The rows below fall into families. The same turns and mirrors carry the whole set onto itself and the rows of a family onto each other. For each named row, which other rows are in its family? Write them in the order they are listed.
These 32 rows form 4 families of 8 rows each.
Z984: [.07 -.14 -.18 -.33 -.11 -.01 .09 .05 .07 -.01 .02 .16 -.13 -.03 -.03 .04 .03 .12 -.24 .11 -.06 .21 .08 .05]
Z981: [.07 .06 -.14 -.36 -.15 -.02 .07 .14 .02 -.14 .00 -.14 -.19 -.16 .07 .10 .10 -.02 .12 .02 -.02 .03 .00 .02]
Z240: [-.02 -.05 -.17 -.35 -.10 -.16 .16 .15 .11 .01 .04 .16 .03 .03 .04 -.04 .16 .02 -.11 .05 -.01 .16 .05 .11]
Z562: [.22 .04 .03 -.23 -.11 -.08 .03 .01 -.04 -.01 -.06 -.03 -.13 -.13 .12 .14 .05 -.02 .05 -.06 .02 .11 .07 -.04]
Z922: [-.03 -.08 -.19 -.43 -.09 -.09 .18 .09 .00 -.05 .13 .15 -.04 .07 .06 -.03 .19 -.04 -.09 -.02 .00 .16 .06 .10]
Z245: [.16 .00 -.01 -.15 -.09 -.07 -.01 -.09 -.07 .08 .04 -.02 -.12 -.12 .06 .14 .11 -.05 .00 -.10 .06 .09 .07 -.02]
Z821: [.07 -.02 -.19 -.36 -.13 -.02 .10 .03 .04 .00 .11 .12 -.07 -.03 -.03 .06 .16 .05 -.24 .13 -.05 .26 .14 .07]
Z236: [-.03 .04 -.25 -.33 -.14 .02 .07 .07 .00 -.07 .09 -.16 -.17 -.13 .08 .08 .16 -.07 .08 .05 -.01 -.01 .06 .01]
Z63: [.01 -.04 -.10 -.21 -.12 -.05 .02 .05 -.06 -.04 .10 -.10 -.18 -.15 -.07 .13 .16 -.04 .07 -.12 .05 .03 -.03 .08]
Z493: [.09 .15 -.20 -.28 -.11 -.05 .01 -.06 .04 -.03 -.05 -.08 -.13 -.10 .16 .07 .13 -.04 .08 .07 -.03 -.02 .06 .01]
Z445: [.04 -.13 -.15 -.24 -.05 -.12 .12 .00 .23 -.02 .08 .09 .00 -.09 -.01 .04 -.01 .11 -.18 .07 .01 .14 -.02 .00]
Z835: [.13 .01 -.01 -.25 -.14 -.07 .03 .10 -.04 -.10 -.02 -.08 -.17 -.16 -.02 .14 .09 .00 .10 -.10 .03 .07 -.03 .05]
Z434: [.03 -.09 -.19 -.46 -.09 -.09 .11 .11 .04 .03 .03 .21 -.12 .02 .04 -.04 .12 .04 -.15 .03 -.05 .19 .04 .09]
Z202: [-.02 -.15 -.15 -.30 -.04 -.16 .19 .06 .18 -.05 .08 .13 .04 .00 .06 -.04 .04 .03 -.08 -.03 .04 .08 -.05 .05]
Z570: [.16 .06 -.06 -.22 -.11 -.06 -.01 .01 -.08 .03 .08 -.08 -.12 -.18 -.02 .17 .12 -.06 -.05 -.06 .03 -.01 -.11 .07]
Z574: [.15 -.05 -.13 -.32 -.07 .02 .08 -.01 .06 .02 .11 .11 .01 -.01 -.15 -.01 .11 .14 -.19 .08 -.04 .17 .08 .01]
Z40: [.20 .11 -.07 -.21 -.13 -.02 .02 -.03 -.12 .05 .00 -.03 -.04 -.10 .12 .13 .13 -.09 -.08 .01 .01 .00 .03 .01]
Z210: [.08 -.07 -.15 -.38 -.07 -.01 .17 .08 -.01 .03 .09 .12 .01 .12 -.01 -.06 .15 .08 -.13 .06 -.04 .14 .13 .03]
Z195: [.06 -.17 -.18 -.30 -.08 .01 .10 -.05 .14 -.12 .03 .17 -.04 -.06 -.02 .00 -.04 .11 -.17 .00 .00 .11 -.02 .00]
Z722: [.10 -.12 -.16 -.27 -.05 -.01 .09 -.11 .14 -.06 .16 .09 -.06 -.10 -.05 .09 .01 .08 -.22 .04 .00 .18 .02 -.02]
Z817: [.04 -.03 -.16 -.29 -.11 -.12 .10 .09 .16 .04 .04 .11 .00 -.06 -.03 .03 .10 .10 -.22 .15 -.04 .22 .08 .07]
Z905: [.12 .09 -.17 -.28 -.11 -.01 .04 -.08 -.01 .05 .03 -.07 -.11 -.11 .21 .08 .12 -.08 .01 .07 -.01 .06 .17 -.08]
Z933: [.07 -.01 -.06 -.15 -.09 -.12 .00 .01 -.05 .01 -.02 -.09 -.23 -.08 .02 .16 .10 .01 .05 -.05 .01 .02 -.02 .11]
Z217: [.10 -.14 -.15 -.36 .01 -.03 .11 -.03 .14 -.02 .19 .06 -.03 -.03 -.12 -.02 .03 .13 -.11 .00 -.01 .09 -.05 -.03]
Z230: [.16 .09 -.11 -.35 -.12 -.03 .07 .04 .02 -.05 -.05 -.09 -.14 -.13 .20 .10 .06 -.04 .07 .06 -.03 .07 .11 -.07]
Z196: [.03 -.16 -.17 -.42 .00 -.06 .20 .05 .06 -.01 .17 .08 -.04 .09 .01 -.07 .07 .06 -.05 -.01 -.01 .05 .00 -.01]
Z308: [.16 .09 -.07 -.22 -.06 -.14 -.02 -.09 -.01 .09 -.04 -.03 -.18 -.09 .14 .12 .11 -.03 .04 -.01 .00 .05 .03 .02]
Z573: [.02 -.13 -.19 -.43 -.05 -.07 .12 .01 .11 -.07 .05 .22 -.03 -.01 .04 -.08 .06 .02 -.08 -.08 .01 .10 -.06 .04]
Z901: [.06 .02 -.17 -.29 -.11 -.04 .07 .09 -.05 -.03 .12 -.16 -.17 -.14 .06 .15 .10 -.08 .00 .01 -.01 -.08 -.10 .05]
Z899: [.10 .07 -.18 -.29 -.12 .00 .10 .04 -.08 -.01 .04 -.11 -.10 -.06 .21 .11 .10 -.11 -.03 .08 -.02 -.07 .03 -.01]
Z839: [.00 .05 -.19 -.21 -.14 -.02 .04 .04 .00 -.12 -.04 -.13 -.18 -.09 .04 .11 .13 -.01 .09 .03 -.02 -.05 .00 .10]
Z606: [.01 -.18 -.16 -.34 -.02 -.08 .18 -.06 .11 -.11 .18 .12 -.03 .00 .04 .00 .04 -.01 -.08 -.10 .05 .09 -.06 .01]

The rest of the family of Z434: Z984, Z493, Z195, Z933, Z308, Z573, Z839
The rest of the family of Z240: Z981, Z562, Z445, Z835, Z202, Z817, Z230

The rows below fall into families. The same turns and mirrors carry the whole set onto itself and the rows of a family onto each other. For each named row, which other rows are in its family? Write them in the order they are listed.
These 32 rows form 4 families of 8 rows each.
Z749: [.12 -.13 -.10 -.03 .02 .13 -.04 -.08 -.03 -.05]
Z440: [.05 -.08 -.09 .03 -.04 .12 -.01 -.10 .12 -.01]
Z156: [-.05 .05 .08 -.11 .07 .06 -.07 .07 -.09 -.04]
Z510: [.04 -.07 .11 -.02 -.10 .12 -.10 -.19 -.10 -.13]
Z464: [.08 .10 -.06 -.07 .08 .05 -.03 -.09 -.02 -.03]
Z802: [-.02 -.17 .18 .05 -.12 .06 -.07 .01 .02 -.11]
Z374: [.05 -.08 -.09 .04 -.02 .08 .01 .00 .08 .05]
Z560: [.06 .04 .03 -.02 -.10 .02 -.14 -.18 -.08 -.01]
Z177: [.08 -.01 .01 -.09 -.08 .03 -.17 -.14 -.12 -.04]
Z884: [.02 -.14 .19 .10 -.07 -.01 -.09 .01 .02 -.09]
Z580: [-.06 .01 .03 -.07 .07 .20 .04 .01 -.03 -.07]
Z105: [.01 .02 .21 -.06 -.01 .04 -.11 -.09 -.08 -.18]
Z752: [.10 .01 .08 -.02 -.03 .00 -.18 -.18 -.07 -.09]
Z601: [.03 .07 -.07 -.04 -.09 .03 -.04 -.13 .07 .02]
Z9: [.01 .01 .00 -.01 .07 -.01 -.01 .11 .10 -.01]
Z327: [-.07 .10 .11 -.04 .06 .05 -.03 .06 -.05 -.01]
Z303: [.03 .07 -.08 -.13 .04 .12 -.01 -.09 -.01 -.06]
Z253: [.00 .02 .20 -.06 .01 -.01 -.10 .02 -.11 -.13]
Z233: [.10 -.11 .03 .09 -.10 .06 -.03 -.16 .09 -.10]
Z840: [-.01 -.10 .08 .00 .07 .10 .03 .10 .09 -.13]
Z213: [.08 .04 -.10 -.11 -.01 .05 -.06 -.09 -.07 -.01]
Z547: [.05 .06 .19 -.02 .04 -.02 -.12 -.08 -.07 -.15]
Z620: [.13 -.16 .00 .02 -.09 .06 -.08 -.14 .05 -.13]
Z535: [.08 -.16 .08 .05 -.17 .05 -.06 -.12 .02 -.11]
Z184: [.00 -.13 -.08 -.01 -.07 .13 .02 .00 .07 .01]
Z228: [.03 -.13 .18 .02 .06 .08 -.07 .05 -.07 -.16]
Z439: [-.03 -.10 .21 .08 -.02 .06 -.05 .01 .07 -.13]
Z20: [.12 -.07 .08 .05 -.10 -.08 -.15 -.09 .04 -.07]
Z679: [-.06 .06 .22 .00 -.05 -.02 -.06 .00 .04 -.09]
Z410: [-.02 .09 .04 -.07 .14 .06 -.04 .04 -.01 -.04]
Z430: [-.04 -.08 .03 .00 .01 .11 .08 .10 .08 -.05]
Z774: [-.02 -.06 .10 .07 .05 .09 .06 .05 .13 -.10]

The rest of the family of Z233: Z156, Z464, Z802, Z177, Z547, Z184, Z774
The rest of the family of Z620: Z374, Z560, Z884, Z105, Z327, Z303, Z840
The rest of the family of Z9: Z749, Z510, Z580, Z601, Z228, Z20, Z679

The rows below fall into families. The same turns and mirrors carry the whole set onto itself and the rows of a family onto each other. For each named row, which other rows are in its family? Write them in the order they are listed.
These 40 rows form 5 families of 8 rows each.
Z391: [.04 .01 .05 -.07 .14 -.05 .10 -.02 -.01 .06 -.01 .12 -.11 .08 -.11]
Z72: [.04 .07 -.03 -.08 .14 .00 -.12 .16 .03 .06 .01 .06 -.10 .06 -.09]
Z89: [.03 .08 -.17 .01 .13 -.06 .06 .07 .07 -.03 -.02 .13 .07 -.08 .16]
Z965: [.05 -.10 -.07 .02 .05 .05 -.17 -.13 .07 -.05 -.07 .08 .08 .11 .03]
Z36: [.02 .10 -.03 -.04 .16 -.03 -.05 .20 -.08 .02 .01 .03 -.02 .05 -.02]
Z121: [-.03 .07 -.01 .04 .01 .02 -.07 .16 .00 .05 -.01 .16 -.09 -.06 .11]
Z622: [-.08 .17 .01 -.04 -.06 -.05 .09 .15 .03 .03 -.03 .12 .02 .02 .03]
Z376: [.02 -.03 .02 -.01 .09 .03 -.20 .03 .06 .06 -.04 .16 -.03 .15 .01]
Z400: [.00 .00 .07 .03 .04 -.04 .14 .00 -.17 .00 -.01 .08 .01 .02 -.02]
Z948: [.05 -.08 -.10 .03 .08 .02 -.10 -.12 .02 -.09 -.07 .07 .15 .10 .07]
Z394: [.01 .01 .08 -.04 .11 -.04 .13 .01 -.12 .03 -.01 .09 -.07 .08 -.06]
Z229: [-.04 .06 .00 -.11 -.08 .07 .00 -.07 .09 -.05 -.09 -.01 -.11 .07 -.08]
Z85: [.01 .01 .03 .01 .14 -.01 -.15 .10 .00 .07 -.03 .18 .01 .16 .05]
Z694: [.04 -.03 -.10 -.06 .06 .11 -.06 -.11 .04 -.10 -.09 -.03 -.14 .00 .04]
Z337: [-.02 .13 -.12 -.06 .00 -.07 .16 -.01 .09 -.07 -.06 .05 .12 .00 .03]
Z691: [.04 .00 -.16 .06 -.01 .00 -.05 -.03 -.01 -.11 .00 -.03 .16 -.07 .00]
Z300: [.06 .04 -.20 -.03 .15 -.03 .06 -.05 .09 -.09 -.05 .05 .04 -.06 .13]
Z739: [-.05 .16 -.06 -.04 -.02 -.08 .14 .09 .06 -.02 -.04 .10 .10 .00 .05]
Z483: [.03 .01 -.06 .03 .17 -.05 -.04 .05 -.06 -.02 -.05 .12 .17 .12 .13]
Z822: [-.03 .03 .02 .02 -.02 .09 -.12 .09 -.01 .02 -.04 .10 -.17 -.03 .06]
Z805: [.06 .03 -.06 -.06 .08 .02 -.17 .05 .13 .04 .01 .05 -.11 .03 -.13]
Z522: [.04 -.08 -.01 .00 .05 .06 -.21 -.07 .09 .00 -.06 .12 .00 .14 .00]
Z403: [-.01 .05 -.07 -.12 -.05 .04 .06 -.12 .12 -.10 -.09 -.03 -.03 .05 -.06]
Z377: [.06 -.04 -.03 -.02 .03 -.05 .05 -.13 .15 .04 .01 .18 -.02 -.01 -.13]
Z83: [.02 .04 -.12 .05 .05 -.03 .00 .07 -.10 -.09 .00 -.03 .16 -.04 .04]
Z392: [.01 -.05 -.01 .09 -.07 -.05 .09 -.10 -.01 -.02 .01 .14 .10 -.07 -.05]
Z874: [.07 -.01 .01 -.07 .10 -.05 .07 -.08 .10 .06 .00 .15 -.09 .04 -.14]
Z814: [.06 .00 -.18 -.05 .12 .04 .02 -.12 .08 -.12 -.08 -.01 -.03 -.02 .08]
Z646: [.01 .08 -.07 .01 .12 -.04 .00 .17 -.14 -.04 .01 .00 .09 .01 .03]
Z395: [.00 -.02 -.02 -.03 .00 .12 -.12 -.02 .01 -.04 -.07 .02 -.19 .00 .04]
Z923: [.04 -.05 -.04 .05 -.04 -.05 .07 -.13 .10 .01 .01 .17 .06 -.06 -.09]
Z183: [-.07 .09 .05 -.09 -.10 .05 -.01 .03 .06 .00 -.07 .05 -.13 .06 -.06]
Z317: [.05 -.03 -.16 .03 -.02 .02 -.13 -.07 .10 -.08 -.01 .00 .09 -.07 -.07]
Z44: [.07 -.01 -.12 -.02 .02 .04 -.18 -.05 .15 -.01 .00 .03 -.02 -.02 -.12]
Z293: [-.01 -.03 .03 .08 -.04 -.04 .12 -.04 -.13 -.02 .00 .11 .08 -.04 -.02]
Z907: [.01 .02 -.01 .02 .16 -.04 -.08 .11 -.04 .03 -.03 .16 .09 .15 .10]
Z914: [-.01 .08 -.13 -.10 -.01 -.02 .13 -.10 .12 -.11 -.08 -.01 .07 .02 -.01]
Z16: [-.08 .13 .06 -.06 -.09 .01 .02 .12 .03 .04 -.04 .10 -.07 .04 -.02]
Z584: [-.01 .10 -.09 .05 .07 -.04 .00 .16 .04 .03 -.01 .17 .01 -.08 .15]
Z799: [.03 -.04 -.10 .04 .13 -.02 -.05 -.05 -.03 -.07 -.06 .08 .19 .11 .12]

The rest of the family of Z317: Z72, Z36, Z691, Z805, Z83, Z646, Z44
The rest of the family of Z395: Z89, Z121, Z694, Z300, Z822, Z814, Z584
The rest of the family of Z394: Z391, Z400, Z377, Z392, Z874, Z923, Z293

The rows below fall into families. The same turns and mirrors carry the whole set onto itself and the rows of a family onto each other. For each named row, which other rows are in its family? Write them in the order they are listed.
These 40 rows form 5 families of 8 rows each.
Z860: [.01 .01 -.09 -.19 -.06 -.06 .02 .10 -.22 -.09 -.03 .00 -.04 -.02 -.02 .03 -.07 -.13 -.01 .03 .06 .05 -.13 .04]
Z934: [-.02 .11 -.03 .08 .03 .09 -.05 .12 .04 -.17 -.09 .10 .04 .13 -.07 .06 -.02 .02 .12 -.03 .04 .07 .02 .07]
Z998: [.05 .06 -.07 .12 -.01 .03 .00 .15 -.11 -.04 -.16 .03 .00 -.02 -.05 .12 .01 -.02 .02 -.15 .10 -.05 .05 .00]
Z659: [-.13 -.08 -.03 -.11 -.01 -.11 -.06 .00 -.05 .03 -.03 -.13 -.01 .02 .08 -.06 -.12 -.07 -.03 .17 -.04 .06 -.14 -.03]
Z70: [.03 .06 -.08 .06 .03 .11 .03 .15 -.15 -.02 -.03 -.03 .04 -.01 -.04 .12 .01 .09 -.04 -.06 .02 .04 .17 -.02]
Z813: [.01 .11 -.07 -.12 .03 -.03 -.05 -.06 -.11 -.09 .00 .13 .00 .08 -.08 -.06 -.03 -.10 -.01 .00 .06 .01 -.11 -.16]
Z767: [-.06 .02 -.09 -.04 -.05 -.10 -.08 -.05 -.10 .02 .10 -.19 -.04 -.03 .13 -.11 .03 -.08 -.08 -.07 .06 .06 -.11 -.01]
Z917: [-.06 .07 .02 .15 -.04 .03 -.03 .01 .06 .08 -.11 -.08 .02 .02 .06 .03 -.04 .08 -.04 -.01 -.10 .11 .04 .15]
Z719: [-.01 .04 -.02 .15 .14 .02 -.12 .01 .02 .01 -.09 -.15 -.01 .00 -.03 .00 -.03 .15 .05 -.02 -.12 .12 -.03 .06]
Z565: [-.03 -.03 -.10 -.02 .03 -.10 -.04 -.07 -.12 .08 .02 -.23 -.04 -.01 .12 -.10 -.01 -.09 -.07 -.08 .03 .09 -.10 .01]
Z919: [.02 .00 -.09 .11 .17 .07 -.09 .05 .04 -.04 .01 -.16 .04 .01 -.04 -.03 .01 .16 .07 .01 -.07 .11 -.02 -.03]
Z187: [-.03 .04 -.02 .15 -.03 .05 .02 .07 .12 .04 -.07 -.04 .06 .05 .11 -.04 .01 .05 -.01 -.02 .00 .07 .08 .15]
Z559: [-.07 .07 -.06 .10 -.05 .10 .03 .06 .11 .07 -.07 -.08 .07 .09 .09 .02 .00 .01 -.06 .02 -.04 .09 .07 .14]
Z995: [-.05 .02 .00 .13 -.02 .05 .01 .05 .08 -.02 -.13 -.11 .03 .05 .13 -.02 -.02 .03 -.07 .01 -.10 .07 .05 .17]
Z507: [-.11 .05 .03 -.15 -.01 -.05 -.09 -.05 -.17 -.05 .06 -.01 -.02 .14 -.08 .00 -.05 -.02 -.04 -.05 .11 .03 -.04 -.16]
Z69: [-.05 .06 -.02 .09 .01 .01 -.09 .07 .01 -.13 -.14 .10 .01 .09 -.10 .13 -.03 -.01 .10 -.11 .07 .00 .00 -.09]
Z250: [-.01 .14 -.07 .05 .03 .11 -.04 .09 .06 -.12 -.06 .04 .07 .16 -.11 .09 -.04 -.02 .12 -.02 .04 .14 -.05 .03]
Z974: [-.07 .05 -.03 -.15 .07 -.03 -.08 -.06 -.24 -.08 .00 .00 -.03 .12 -.07 .02 -.05 -.11 .00 -.06 .07 .04 -.05 -.15]
Z45: [-.10 -.01 -.13 .06 -.04 -.15 -.07 .01 .04 .03 -.07 -.10 .01 .03 .11 -.06 -.11 -.15 -.08 .11 .02 .01 -.13 -.04]
Z994: [-.02 .02 -.04 .09 .14 .03 -.09 -.04 .08 .01 -.09 -.11 -.02 .00 .02 -.11 .09 .12 -.01 -.10 -.08 -.02 -.02 .00]
Z104: [-.02 -.02 .00 .11 -.03 .03 -.04 .00 .13 .04 -.12 .00 .07 .03 .07 -.07 .05 .03 -.02 .04 -.10 -.04 -.05 .11]
Z491: [.01 .13 .02 .07 .05 .09 -.03 .09 -.02 -.15 -.17 .06 .05 .16 -.09 .09 -.07 -.03 .10 -.02 .03 .09 -.02 .02]
Z592: [-.11 -.08 .00 -.02 -.06 -.12 -.12 .03 -.06 .00 .02 -.12 .05 .09 .02 -.04 -.09 -.04 -.05 .19 .00 -.01 -.15 -.01]
Z271: [-.12 -.02 -.05 -.03 -.01 -.09 -.15 -.01 -.08 .01 .02 -.14 .03 .07 .06 -.08 -.05 -.12 -.03 .18 .00 -.02 -.17 -.05]
Z338: [.09 .06 .00 .08 .03 .08 .03 .10 -.16 -.10 -.08 .02 .00 -.01 -.02 .11 .00 .07 .00 -.13 .03 .07 .14 -.01]
Z519: [-.02 .07 -.11 -.10 -.10 -.06 -.06 .09 -.22 -.12 .03 -.02 -.01 .03 .01 .02 .01 -.19 -.04 .02 .08 -.02 -.14 .06]
Z310: [-.06 .07 -.01 -.11 -.01 -.05 -.10 -.05 -.21 -.02 .07 .00 .00 .08 -.04 -.01 -.03 -.10 -.01 -.02 .13 .03 -.07 -.19]
Z971: [.06 .10 .00 .08 .03 .08 -.02 .10 -.18 .00 -.11 .03 .00 -.02 -.09 .14 -.03 .10 .00 -.08 -.02 .07 .10 .03]
Z555: [.03 .00 .02 .15 .16 .04 -.07 -.02 .05 -.01 -.08 -.16 .03 .04 .02 -.07 -.02 .13 .06 -.02 -.08 .12 -.02 -.02]
Z332: [.05 .01 -.08 -.11 -.09 -.05 .01 .04 -.25 -.09 .01 .04 .01 .03 .00 .05 -.03 -.18 -.03 .00 .06 .02 -.11 .07]
Z270: [-.03 .01 -.05 .14 .19 .05 -.10 .06 .07 -.04 -.07 -.13 .02 .05 -.01 -.06 .00 .15 .07 .01 -.04 .05 .03 .01]
Z868: [-.06 .03 -.08 -.06 -.02 -.11 -.05 -.03 -.09 .03 .06 -.24 -.07 .03 .07 -.10 .01 -.02 -.09 -.13 .10 .08 -.11 .03]
Z596: [.05 .08 -.03 .09 .07 .10 .02 .13 -.12 -.01 -.08 .02 .03 .02 -.05 .05 .01 .09 .01 -.09 .09 .02 .16 -.01]
Z76: [-.05 -.03 -.09 -.12 .00 -.11 -.01 -.04 -.06 .04 .02 -.20 -.08 -.05 .11 -.11 -.05 -.06 -.04 -.05 .02 .13 -.13 .01]
Z528: [.05 .09 -.14 -.12 -.04 -.02 .02 .05 -.20 -.09 -.02 .09 -.02 -.02 .00 -.03 .01 -.13 -.13 -.01 .04 -.06 -.04 -.01]
Z717: [.05 .04 -.08 -.10 -.09 -.07 -.02 .12 -.22 -.09 .02 -.04 .00 .04 -.04 .01 .00 -.10 -.05 .02 .10 -.01 -.17 .12]
Z49: [-.01 .16 .01 .06 .02 .07 -.06 .05 -.03 -.10 -.13 .07 .01 .10 -.12 .13 -.06 .03 .08 -.07 -.02 .13 -.02 .08]
Z238: [-.05 -.02 -.17 .05 .04 -.16 -.08 -.03 -.02 -.01 .02 -.17 -.06 -.07 .11 -.10 -.04 -.04 -.07 -.05 .03 .05 -.08 -.12]
Z502: [-.14 -.09 -.05 -.02 -.02 -.13 -.12 -.06 -.04 -.03 .01 -.12 .02 .08 .08 -.04 -.09 -.11 -.02 .14 -.07 .05 -.13 .00]
Z388: [-.07 .04 -.01 -.22 .01 -.04 -.02 -.02 -.19 -.03 -.02 .01 -.05 .07 -.05 .01 -.10 -.08 .01 -.03 .10 .09 -.07 -.15]

The rest of the family of Z69: Z998, Z813, Z45, Z994, Z104, Z528, Z238
The rest of the family of Z338: Z565, Z995, Z974, Z491, Z555, Z332, Z502
The rest of the family of Z70: Z919, Z559, Z507, Z250, Z592, Z868, Z717

